In the rows, zero is written as 128.
Each named move below is a turn or a mirror, shown by a few rows before and after it. Which moves, in which order, take the first row of each later pair to the second? The first pair is answered.
Y:
[181  81 137 113  69 177 148 128 151  78]  ->  [173  72 122 101  63 176 146 125 139  76]
[ 99 141  76 115 139 100 135  95 132 116]  ->  [128 155 143 159 149 108 142 125 177 120]
[157 118 132 132 115 144 147 132 164 115]  ->  [144 111  94 107 101 141 139 114 139 115]
N:
[123  98 127 130 147 197 128  93 110 126]  ->  [138 138 126  81 144  72 128 163 115 147]
[127 142 149 132 118 152 107 149  92 151]  ->  [130 146 148 132 116 139 105 155  92 152]
[120 142 155 165 186 123 162 120 140 107]  ->  [127 147 156 152 184 106 168 134 140 110]
F:
[147 136 149 143 133  97 127 138 157 125]  ->  [146 135 143 147 138  99 127 132 165 117]
[159 104 148 156  98 182 135  99 158 115]  ->  [151 115 171 157 135 192 125 126 124 151]
[139 148 135 131  99 119 130 142 134 131]  ->  [133 151 128 150 106 125 132 120 144 119]

Each pair is 2 to 3 moves apart.
[146 113 128 128 104 105 144 132 156 132]  ->  [122 125 134 152 133  97 141 124 162 144] : F, N
[125 176 170 143 169 109 122 176 117 165]  ->  [125 142  60  75  99  90 131 119 115 112] : Y, F
[ 63 129 125 149 164 115 126  87 109 133]  ->  [ 86  93 125 140 136 169 127  86  89 132] : N, F, N
[133  88  84  94  99 166 117  96  81 111]  ->  [131 122 106  76 126 111 103 150  54 157] : F, F, N
[133 130 181 148 149 164 123 134 115 146]  ->  [127 111 105  76 104 123 115 124  91 128] : Y, F, N
[157 125 150 153 144 158 165 117 153 109]  ->  [122 127  78  98 139 100 153 110 115 110] : N, F, Y
[ 69 156 110 134 175  70 128 119 132 122]  ->  [ 86 104 110 156 158 180 122  88 104 117] : F, N
[153 135 152 114 125 132 122 156 137 138]  ->  [156 120 145 122 113 158 123 134 149 120] : N, F
[118 165 181 201 176 136 136 137 172 137]  ->  [ 86 135  66  87 139 115 105 117  57 158] : Y, F
[141 127  83  60 110  97 123 117  79 123]  ->  [150 133 181 173 163 190 135 112 136 136] : N, F, Y
[127 129 130 124 122 108 138 131 136 124]  ->  [140 115 133 111 111 133 128 136 122 128] : N, F, F
[135  89  95  94  87 142 147 105 106 105]  ->  [106 119 155 176 157 177 144  99 128 126] : F, Y
[147 101 179 141 106 154 144 138 146 114]  ->  [100 123 124  98 126  70 134 139 103 134] : Y, F, N
[116 121  58  84 122  89 120 115  82 117]  ->  [121 106  77  87 129 138 114 114  54 132] : N, F, F
[145 169 181 166 146  98 149 172 182 147]  ->  [ 96 133  46  84  98  79 140  94 124 118] : F, F, Y
[166 120 169 161 106 168 135 112 162  93]  ->  [157 101 106  77  79 141 118 129  86 115] : F, F, Y
[124 117 131 146 145 129 140  96 162 115]  ->  [109 133 114 111 158  92 129 120 123 139] : N, F, Y
[156 143 135 114 101  79 145 141 158 120]  ->  [138 126 165 158 145 179 133 128 110 157] : N, F
[ 81 140 100 147 146 141 123 104 102 122]  ->  [ 99 148  91 112 129  85 122 137 105 125] : N, F
[120 108 104 141 119 201 118  93 110 158]  ->  [153 121  91  76  78 101 119 151 114 155] : F, F, N
[125 108  93 122  90 154 134 110 130 111]  ->  [109 153 113 121 136  88 123 162 111 153] : F, N
[140 141 152 110  92 101 150 153 160 104]  ->  [ 92 141 108  87 125 106 129 137  86 150] : F, F, Y
[151 125 159 152 122 117 149 128 175 107]  ->  [134 110  91  87 105 101 128 132 103 131] : F, F, Y
[119 120 121 157 126 167 133  95 151 109]  ->  [108 144 123 165 148 137 134  98 158 115] : N, F, N
[ 97 118  99 134 131 165 122  92  90 140]  ->  [104 141  78 114 112  84 134  98 122 115] : N, F
[ 98 100 115 141 127 184 122  72 100 130]  ->  [ 76 155 121 141 167  78 114 109 114 150] : N, F, F
[117 127  98 135 107 112 133 102 151 106]  ->  [127 111 121 135 113 172 121 118 104 137] : F, F, N
